(in the rows, 128 means zero)
One turn moves each row of this set onto another row. After a few examples, where does it send each row asked below?
D: [104  88 101 128  97 102 136 123 111 139 109 133 121 114 116 103 140 125
 143 161 132 122]
U: [138  84 138 122 133  79 140 139 106 123 114 115  91 144 128 114 145 120
 111 133 121 163]
X: [115  90 109 134 104 119 145 109 119 131  99 130 131 122 114 100 141 135
 142 156 137 117]
V: [116 120 113 141 118  93 155 157  92 129 101 147 101 136 101 120 128 132
  78 138 108 112]
M: [111 135 157 137 151 106 124 139 106 151  82 134 155 117 119  92 119 144
 159 132 124 128]
T: [125 144 159 123 126 140 125 164  90 150  99 121 158 141 108 118 123 149
 116 114 122 131]
G: [106 136 155 141 148 108 122 142 111 152  87 137 155 118 132  96 116 141
 157 136 126 130]
A: [106  87 104 127 107 107 146 115 119 136 108 129 124 133 110 105 146 129
 135 162 130 114]
J: [127 122 165 124 109 101 120 177 105 159 110 116 142 112 147 110 117 149
 139 119 115 149]
F: [128 145 153 128 133 136 127 166  99 151 101 125 163 144 110 122 120 149
 117 115 115 132]
Z: [121 124 117 140 120  96 140 157  83 127 100 154 109 128 102 130 125 145
  78 134 113 107]
S: [126 120 165 117 113 100 126 175  97 160 111 120 139 105 146 104 113 154
 140 120 120 149]
B: [146  87 131 121 125  97 135 145  97 127 115 106  96 147 119 121 148 123
 112 129 119 171]
N: [145  93 139 112 135  83 129 141 107 121 109 114  92 136 133 106 144 133
 112 126 117 170]
C: [115 129 105 148 139  95 147 156  85 124  95 150 106 134  98 115 131 129
  88 138 111 116]

A -> U
D -> B
Now find these:
F -> G
S -> T
Z -> X

One turn moves each row of this set onto another row. After a few examples, where does it send each row asked below?
ved: [126 155 146  92 147 124 112 106 128 153 133 116 115  94 149 142 161 118
 124]
fero: [119 172 132 109 133 125 107 125 112 166 146 103 119 132 121 154 181 124
 123]
Rus: [139 148 129 116 138 110 107 143 109 113 107 115  87 126 142 124 148 136
 122]
zak: [143 153 131 112 124 104 109 139 110 126 106 129 103 107 160 130 144 148
 122]
Vad: [125 160 153 107 139 111 123 105 123 163 131 127 123  95 159 145 164 133
 117]
Nop: [111 164 138 126 136 116 115 132 129 173 147 111 133 117 136 161 181 127
 113]
lif: [ 87 161 147 137 127 144 131 130 130 149 138 133 159 122  98 153 140 116
 145]
kopom: [124 144 135 118 133 147 113 130 111 173 148 137 167 152 146 152 136 113
 137]
sel: [121 141 131 134 126 146 117 143 114 152 138 140 170 159 140 132 120 108
 144]
rata: [118 157 130 146 106 154 123 151 113 120 108 131 124 139  99 128 129 116
 146]
fonut: [104 138 145 140 149 131 133 135 114 104 107 132 104 127 125 118 116 115
 139]
Rez: [ 89 150 132 158 119 141 121 165 111 131 126 125 138 135 102 149 130 122
 142]
guziv: [149 154 140 114 121 119 113 133 111 127 105 116  99 108 157 112 156 130
 122]
nosor: [108 155 126 142 110 135 114 160 117 115 115 134 140 134  99 137 121 130
 149]
Bera: [144 140 148 111 138 137 105 127 115 174 140 134 152 148 159 151 151 127
 126]
Zut: [122 149 159 106 158 117 124 107 114 150 126 117  97 110 152 142 164 128
 115]
fom: [150 123 143 123 141 127 108 145 123 129 117 141 143 146 165 122 124 125
 127]
nebit: [120 151 140 116 150 102 116 127 122 153 130 120 106  99 169 146 161 133
 109]
Vige: [124 145 135 133 134 105 114 153 107 124 107 124  95 111 166 126 137 138
 120]
bak: [ 85 156 140 141 136 137 123 139 127 159 150 119 148 124 105 169 154 116
 130]
gurev: [115 139 148 135 131 125 128 141 113 109  97 146 112 110 138 125 109 135
 140]
Kipar: [ 99 135 136 147 131 127 122 161 103 111 107 134 110 118 134 133 109 128
 139]
kig: [ 94 158 136 124 133 158 123 124 131 147 136 130 142 122  92 158 133 105
 146]
rizo: [100 162 117 140 123 139 116 154 111 120 127 118 127 149  93 131 134 113
 146]
gazo: [152 126 149 107 146 126 104 131 121 152 128 139 140 140 170 142 138 131
 121]
sev: [123 176 142 119 121 141 110 125 133 170 137 111 137 125 113 145 182 115
 129]
mav: [130 128 132 129 138 137 115 148 121 129 126 143 157 152 150 122 110 114
 139]
Kifud: [121 134 135 119 133 137 126 132 109 104 103 133 105 107 135 125 108 118
 138]
piv: [ 82 164 147 130 141 146 133 119 118 158 144 119 138 133 101 149 149 104
 142]
Bef: [116 176 130 114 119 124 110 127 128 168 149 115 149 119 120 157 174 128
 128]

sel -> kopom
piv -> fero
Now find these:
Bef -> Vad
bak -> Nop
guziv -> Kifud

